Questions about the row below.
1) Report the entry just left of 127.
2) Report the largest entry.
[105 137 103 130 127 118 122 140 125]
1) 130
2) 140

A = [131 135 128 133 120 134 150 122 137 138 126 108 141 130 144]
What is the fifth entry? 120
What is the largest entry? 150
The first entry from the left -> 131
What is the 3rd largest entry? 141
What is the entry just right of the largest entry? 122

Questions about the array below.
1) Report the maximum.
2) Report the top-left entry.
3) Report the entry just left of the largest entry.
4) Report the last entry of the smallest entry's row.
5) Report the fifth-last entry, reading row by row.
6) Report the top entry of the column that holds the largest entry.
7) Report the entry just left of 108.
8) Report the last entry, reading row by row.
[[138 112 114 139 143 116]
 [143 105 109 144 149 111]
 [116 147 144 115 111 142]
 [139 111 113 140 144 115]
 [141 108 112 142 146 113]
 [118 143 141 117 114 140]
 [119 142 140 118 115 139]]
1) 149
2) 138
3) 144
4) 111
5) 142
6) 143
7) 141
8) 139

[[144 149 111 112]
 [144 148 112 112]
 [145 151 110 110]
 [111 104 146 146]
 [144 150 111 111]
 [110 104 147 148]
 [143 148 111 112]
 [145 150 110 109]
 [109 104 148 147]
 [144 149 108 111]
 [110 105 148 146]]
Indices start at 0.
The entry just left of 105 -> 110
The entry in row 2 and column 1: 151
The entry at row 0, column 2 is 111
The entry in the bottom-right corner -> 146
What is the entry in row 2 and column 0?
A: 145
What is the entry at row 0, column 0?
A: 144
What is the entry in row 1 and column 0?
A: 144
The entry in the top-right corner is 112
What is the entry at row 1, column 2?
A: 112
What is the entry directly above the largest entry?
A: 148
The bottom entry of the column that holds the largest entry: 105
The entry in row 2 and column 2: 110

M =
array([[134, 123, 149, 143, 121, 130, 127, 119],
       [137, 108, 146, 129, 143, 133, 123, 115],
       [136, 118, 142, 123, 145, 119, 125, 129],
       [136, 127, 152, 146, 121, 135, 126, 115],
       [138, 151, 139, 134, 111, 114, 142, 128],
       [137, 101, 149, 134, 142, 141, 120, 104],
       [136, 126, 139, 119, 146, 108, 128, 141]])
The top-right entry is 119
The bottom entry of the column that holds the largest entry is 139
The bottom-left entry: 136
The entry directly above the largest entry -> 142
Find the first entry in reading order.
Answer: 134
Find the last entry in the row that holds the largest entry.
Answer: 115
Find the largest entry in the last column.
Answer: 141
Find the entry just right of the smallest entry.
Answer: 149
The fourth entry from the end, reading row by row is 146
The fifth entry from the end, reading row by row is 119
The second entry on the main diagonal is 108
The second-last entry, reading row by row -> 128
The 2nd entry in reading order: 123
Find the smallest entry in the last column.
Answer: 104
The top entry of the column that holds the largest entry is 149
The largest entry in the first column -> 138
The second largest entry is 151
Find the second entry on the diagonal from the top-right corner.
Answer: 123
Find the entry just right of the largest entry.
Answer: 146
The minimum is 101
The entry directly above 138 is 136
Find the smallest entry in the last row.
Answer: 108
The entry directly below 125 -> 126

[[123 133 133 113 127 149 123 111 135 137 123 128 132 119 125 145]
 [123 124 129 133 136 136 131 124 116 112 115 121 132 143 149 147]
 [123 123 128 132 136 137 133 127 119 114 113 116 125 136 146 149]
 [122 131 136 120 113 135 148 125 108 127 142 130 121 130 133 123]
 [122 134 127 114 145 133 109 136 135 122 132 126 121 143 128 108]
 [123 129 136 131 116 115 133 148 137 114 110 129 141 135 124 122]
 [122 125 130 134 137 134 126 117 112 114 124 136 146 150 142 129]
 [123 127 135 135 122 113 118 138 150 138 117 108 120 136 141 132]
 [123 132 134 114 121 148 132 109 127 141 127 123 132 128 118 133]
 [123 129 136 130 115 115 134 148 135 113 111 131 142 134 123 123]]
Indices start at 0.
The top-left entry? 123
The entry at row 0, column 1 -> 133
The top-right entry? 145
The bottom-left entry? 123
The bottom-right entry? 123
The entry at row 0, column 2: 133
The entry at row 2, column 1? 123
The entry at row 2, column 0? 123
The entry in row 1 and column 1? 124
The entry in row 1 and column 0 -> 123

W =
[[109  98 150 104 102]
 [108 102 150 110 102]
 [108  99 149 107 105]
 [148 156 102 151 155]
 [151 157 103 149 151]
 [108  98 148 109 106]]
The bottom-right entry is 106
What is the fourth entry, reading row by row?
Answer: 104
The 1st entry in reading order -> 109
The bottom-left entry: 108
The 2nd largest entry: 156
The entry directly below 104 -> 110
The third entry, reading row by row -> 150
What is the entry just left of 99?
Answer: 108
What is the last entry of the largest entry's row?
Answer: 151
The largest entry in the last row: 148
What is the top entry of the column that holds the largest entry?
Answer: 98
What is the fourth entry from the end, reading row by row?
Answer: 98

Questions about the grid below. Rows and columns are numbered from 0.
1) Find the entry just left of the smallest entry.
2) Find the entry directly below 141.
3) Find the entry just right of 132.
4) Find the bottom entry of the column that holds the largest entry.
5) Find the entry in row 0 and column 0.
6) Find the entry at row 1, column 1.
7) Find the entry at row 2, column 0.
8) Find the entry just right of the smallest entry.
[[117 128 140 132 130 123 121 141 129 133]
 [136 115 139 125 106 130 127 133 112 129]
 [131 128 127 125 125 131 126 124 130 129]]
1) 125
2) 133
3) 130
4) 124
5) 117
6) 115
7) 131
8) 130

Questions about the table below.
1) What is the minimum?
2) What is the 1st entry on the main diagonal?
3) What is the fourth-last entry, reading row by row?
4) What is the entry just left of 141?
5) What is the maximum?
6) What is the third-last entry, reading row by row?
7) What is the bottom-right entry?
8) What is the entry directly below the largest entry?
[[132 113 122 110 145 111 140 105 116 139 119 129 141 139]
 [134 125 122 118 133 121 130 123 119 128 127 128 127 135]]
1) 105
2) 132
3) 127
4) 129
5) 145
6) 128
7) 135
8) 133

Questions about the matrix below.
1) Report the last entry, reading row by row.
2) Report the top-right entry.
3) Report the top-left entry.
4) Report the minimum.
5) Report the 5th entry, reading row by row.
6) Report the fourth entry from the end, reading row by row.
7) Report the 2nd entry in reading order.
8) Report the bottom-left entry.
[[115 154 152 114 152 115 113 114 114 153 152 115 116 154 115]
 [144 119 119 144 119 144 145 145 145 119 119 144 144 119 144]]
1) 144
2) 115
3) 115
4) 113
5) 152
6) 144
7) 154
8) 144

Read these off the grid that follows.
1) Report the bottom-right entry.
2) Report the entry directly below the smallest entry.
3) Report the third entry on the diagonal from the top-right corner.
4) Report the fourth entry, reading row by row.
5) Report the second entry on the main diagonal.
6) Report the largest entry in the last column.
7) Report the 2nd entry on the diagonal from the top-right corner.
8) Report the top entry of the column that holds the largest entry.
[[135 109 143 118]
 [131 117 152 125]
 [123 115 140 116]
 [134 115 138 118]
 [132 122 133 116]
 [138 121 135 126]
 [131 110 139 117]
 [135 111 133 122]
 [132 107 133 121]
 [141 110 140 122]
 [142 122 133 115]
 [125 121 137 118]]
1) 118
2) 110
3) 115
4) 118
5) 117
6) 126
7) 152
8) 143
